[[136 131 131 130 101 139 137 142 146 134 122 145 107 127 132 131]
 [130 145 142 103 125 122 118 137 140 116 114 127 138 155 106 131]]
->
[[131 132 127 107 145 122 134 146 142 137 139 101 130 131 131 136]
 [131 106 155 138 127 114 116 140 137 118 122 125 103 142 145 130]]

[[128 136 113 128 127 136 125]
 [119 132 134 138 130 109 114]
 [130 130 151  99 126 128 130]]
->
[[125 136 127 128 113 136 128]
 [114 109 130 138 134 132 119]
 [130 128 126  99 151 130 130]]

[[105 146 143 110 129 147 120 132 147 130]
 [105 144 142 110 129 146 120 134 146 129]
 [124 111 117 127 127 122 125 138 123 114]
 [124 121 125 127 131 130 127 138 128 121]
 [105 139 139 111 129 143 119 134 143 126]
 [118 115 119 121 127 126 121 136 124 114]
 [131 120 124 132 131 127 130 137 127 123]
 [153 119 119 147 128 112 139 121 114 133]]
->
[[130 147 132 120 147 129 110 143 146 105]
 [129 146 134 120 146 129 110 142 144 105]
 [114 123 138 125 122 127 127 117 111 124]
 [121 128 138 127 130 131 127 125 121 124]
 [126 143 134 119 143 129 111 139 139 105]
 [114 124 136 121 126 127 121 119 115 118]
 [123 127 137 130 127 131 132 124 120 131]
 [133 114 121 139 112 128 147 119 119 153]]

[[125 132 107 143 143 134 130 142 118]
 [136 127 140 128 106 139 115 143 141]
 [145 115 141 127 109 128 127 140 125]
 [123 140 111 143 141 137 124 143 118]
 [144 120 141 127 106 134 121 142 134]
 [130 116 113 142 141 123 115 127 104]
 [138 115 117 143 137 120 116 127 104]
 [123 141 120 142 136 139 117 142 119]
 [141 117 132 132 136 114 138 137 141]
 [130 118 107 143 144 114 136 133 119]]
->
[[118 142 130 134 143 143 107 132 125]
 [141 143 115 139 106 128 140 127 136]
 [125 140 127 128 109 127 141 115 145]
 [118 143 124 137 141 143 111 140 123]
 [134 142 121 134 106 127 141 120 144]
 [104 127 115 123 141 142 113 116 130]
 [104 127 116 120 137 143 117 115 138]
 [119 142 117 139 136 142 120 141 123]
 [141 137 138 114 136 132 132 117 141]
 [119 133 136 114 144 143 107 118 130]]

[[123 119 128 138 127 123]
 [139 136 118 119 118 119]
 [113 121 105 130 109 113]]
->
[[123 127 138 128 119 123]
 [119 118 119 118 136 139]
 [113 109 130 105 121 113]]

[[139 132]
 [136 133]
 [140 129]
 [131 132]
 [126 107]
 [129 131]
 [137 133]
 [138 125]
 [135 121]
 [140 130]]
->
[[132 139]
 [133 136]
 [129 140]
 [132 131]
 [107 126]
 [131 129]
 [133 137]
 [125 138]
 [121 135]
 [130 140]]

[[120 128 129 127]
 [153 129 126 128]
 [152 129 126 128]
 [146 128 126 128]]
->
[[127 129 128 120]
 [128 126 129 153]
 [128 126 129 152]
 [128 126 128 146]]

[[157 128]
 [131 120]
 [104 113]
 [115 152]
 [149 137]
 [151 119]
 [110 119]
 [139 128]
 [133 153]
 [123 149]]
->
[[128 157]
 [120 131]
 [113 104]
 [152 115]
 [137 149]
 [119 151]
 [119 110]
 [128 139]
 [153 133]
 [149 123]]

[[122 119 110 111 114 131 128 125 107 139 112 128]
 [142 135 134 132 117 119 124 143 127 104 142 150]]
->
[[128 112 139 107 125 128 131 114 111 110 119 122]
 [150 142 104 127 143 124 119 117 132 134 135 142]]
---
[[134 139 130 136 140 143 131 138 136]
 [113 140 104 121 142 151 115 142 121]
 [127 148 123 115 130 138 117 150 147]
 [140 118 149 127 109 101 135 116 137]
 [120 112 120 132 128 125 129 111 106]
 [126 138 126 116 123 127 120 139 140]]
->
[[113 140 104 121 142 151 115 142 121]
 [120 112 120 132 128 125 129 111 106]
 [127 148 123 115 130 138 117 150 147]
 [126 138 126 116 123 127 120 139 140]
 [134 139 130 136 140 143 131 138 136]
 [140 118 149 127 109 101 135 116 137]]

[[137 148 113 146 123 112 108 132 113]
 [151 136 116 153 144 121 132 126 141]
 [144 145 131 103 131 134 111 140 142]
 [141 144 112 149 123 111 109 130 114]]
->
[[141 144 112 149 123 111 109 130 114]
 [137 148 113 146 123 112 108 132 113]
 [151 136 116 153 144 121 132 126 141]
 [144 145 131 103 131 134 111 140 142]]

[[129 143 115 141]
 [125 144 113 139]
 [125 135 121 126]
 [120 145 144 133]
 [117 147 120 136]
 [120 148 140 135]
 [129 133 131 128]
 [134 103 127 114]
 [128 106 112 121]
 [136 111  99 124]]
->
[[136 111  99 124]
 [128 106 112 121]
 [125 144 113 139]
 [129 143 115 141]
 [117 147 120 136]
 [125 135 121 126]
 [134 103 127 114]
 [129 133 131 128]
 [120 148 140 135]
 [120 145 144 133]]

[[133 128 130 121 116 131 126 115 119 130 127]
 [101 153 114 131 133 116 139 138 136 133 152]]
->
[[101 153 114 131 133 116 139 138 136 133 152]
 [133 128 130 121 116 131 126 115 119 130 127]]

[[125 112 151]
 [138 110 114]
 [124 110 150]
 [126 116 152]
 [112 143 130]
 [142 123 104]
 [113 144 133]
 [112 148 143]]
->
[[142 123 104]
 [138 110 114]
 [112 143 130]
 [113 144 133]
 [112 148 143]
 [124 110 150]
 [125 112 151]
 [126 116 152]]

[[139 125 124 145 130 146]
 [102 103 150 127 150 134]
 [128 130 130 131 128 126]
 [125 120 134 111 118 110]
 [130 129 129 125 130 126]
 [128 126 127 130 128 129]
 [129 125 125 128 127 128]
 [129 127 128 128 129 129]]
->
[[139 125 124 145 130 146]
 [129 125 125 128 127 128]
 [128 126 127 130 128 129]
 [129 127 128 128 129 129]
 [130 129 129 125 130 126]
 [128 130 130 131 128 126]
 [125 120 134 111 118 110]
 [102 103 150 127 150 134]]
---
[[154 141 144 136 122 121 120]
 [100 116 127 122 134 131 156]
 [111 106 111 128 134 151 129]
 [152 153 121 141 124 137 138]]
->
[[154 144 122 120]
 [100 127 134 156]
 [111 111 134 129]
 [152 121 124 138]]

[[126 139 125]
 [125 150 121]
 [128 134 111]
 [128 125 137]
 [132 123 128]
 [121 134 116]
 [130 137 115]
 [120 126 126]]
->
[[126 125]
 [125 121]
 [128 111]
 [128 137]
 [132 128]
 [121 116]
 [130 115]
 [120 126]]

[[141 131 114 140 124 140]
 [103 113 135 138 158 152]
 [148 135 118 147 124 145]
 [143 146 115 137 126 133]
 [141 148 114 113 106 106]
 [106 111 148 107 128 113]
 [103 121 155 117 142 118]
 [111 142 126 127 142 125]
 [108 121 152 112 137 119]
 [105 113 140 145 153 155]
 [146 136 115 149 123 142]]
->
[[141 114 124]
 [103 135 158]
 [148 118 124]
 [143 115 126]
 [141 114 106]
 [106 148 128]
 [103 155 142]
 [111 126 142]
 [108 152 137]
 [105 140 153]
 [146 115 123]]

[[120 117 127]
 [129 121 139]
 [119 119 106]
 [121 118 107]
 [121 119 114]
 [120 119 116]
 [127 120 137]]
->
[[120 127]
 [129 139]
 [119 106]
 [121 107]
 [121 114]
 [120 116]
 [127 137]]

[[134 144 127 143 131 120 135 155 154 106]
 [129 124 133 122 131 139 129 112 114 149]
 [131 125 118 124 124 121 132 125 120 134]
 [113 115 139 115 125 141 110 106 112 131]
 [130 139 130 139 130 122 130 148 149 108]
 [120 120 140 119 129 143 117 110 115 139]]
->
[[134 127 131 135 154]
 [129 133 131 129 114]
 [131 118 124 132 120]
 [113 139 125 110 112]
 [130 130 130 130 149]
 [120 140 129 117 115]]

[[125 134 135 119 139 118]
 [127 123 120 135 124 134]
 [129 119 115 139 126 134]
 [128 148 139 115 126 105]
 [111 138 105 140 116 129]
 [123 130 123 132 125 131]
 [131 140 138 119 123 117]
 [128 134 135 122 130 123]
 [130 153 138 117 118 102]
 [128 141 140 115 133 113]]
->
[[125 135 139]
 [127 120 124]
 [129 115 126]
 [128 139 126]
 [111 105 116]
 [123 123 125]
 [131 138 123]
 [128 135 130]
 [130 138 118]
 [128 140 133]]

[[134 150 115 108 122 128 122 126 111 126]
 [115 133 127 125 130 130 127 127 125 148]]
->
[[134 115 122 122 111]
 [115 127 130 127 125]]

[[123 143 116 128 133 128 103]
 [147 119 128 124 127 120 121]
 [113 110 124 121 129 128 133]
 [127 113 144 125 135 116 140]
 [116 110 133 132 137 123 121]
 [123 128 135 126 134 123 107]
 [133 138 121 129 119 122 101]
 [111 118 118 126 132 127 123]
 [126 106 144 130 137 122 149]
 [141 152 137 133 136 126 115]]
->
[[123 116 133 103]
 [147 128 127 121]
 [113 124 129 133]
 [127 144 135 140]
 [116 133 137 121]
 [123 135 134 107]
 [133 121 119 101]
 [111 118 132 123]
 [126 144 137 149]
 [141 137 136 115]]
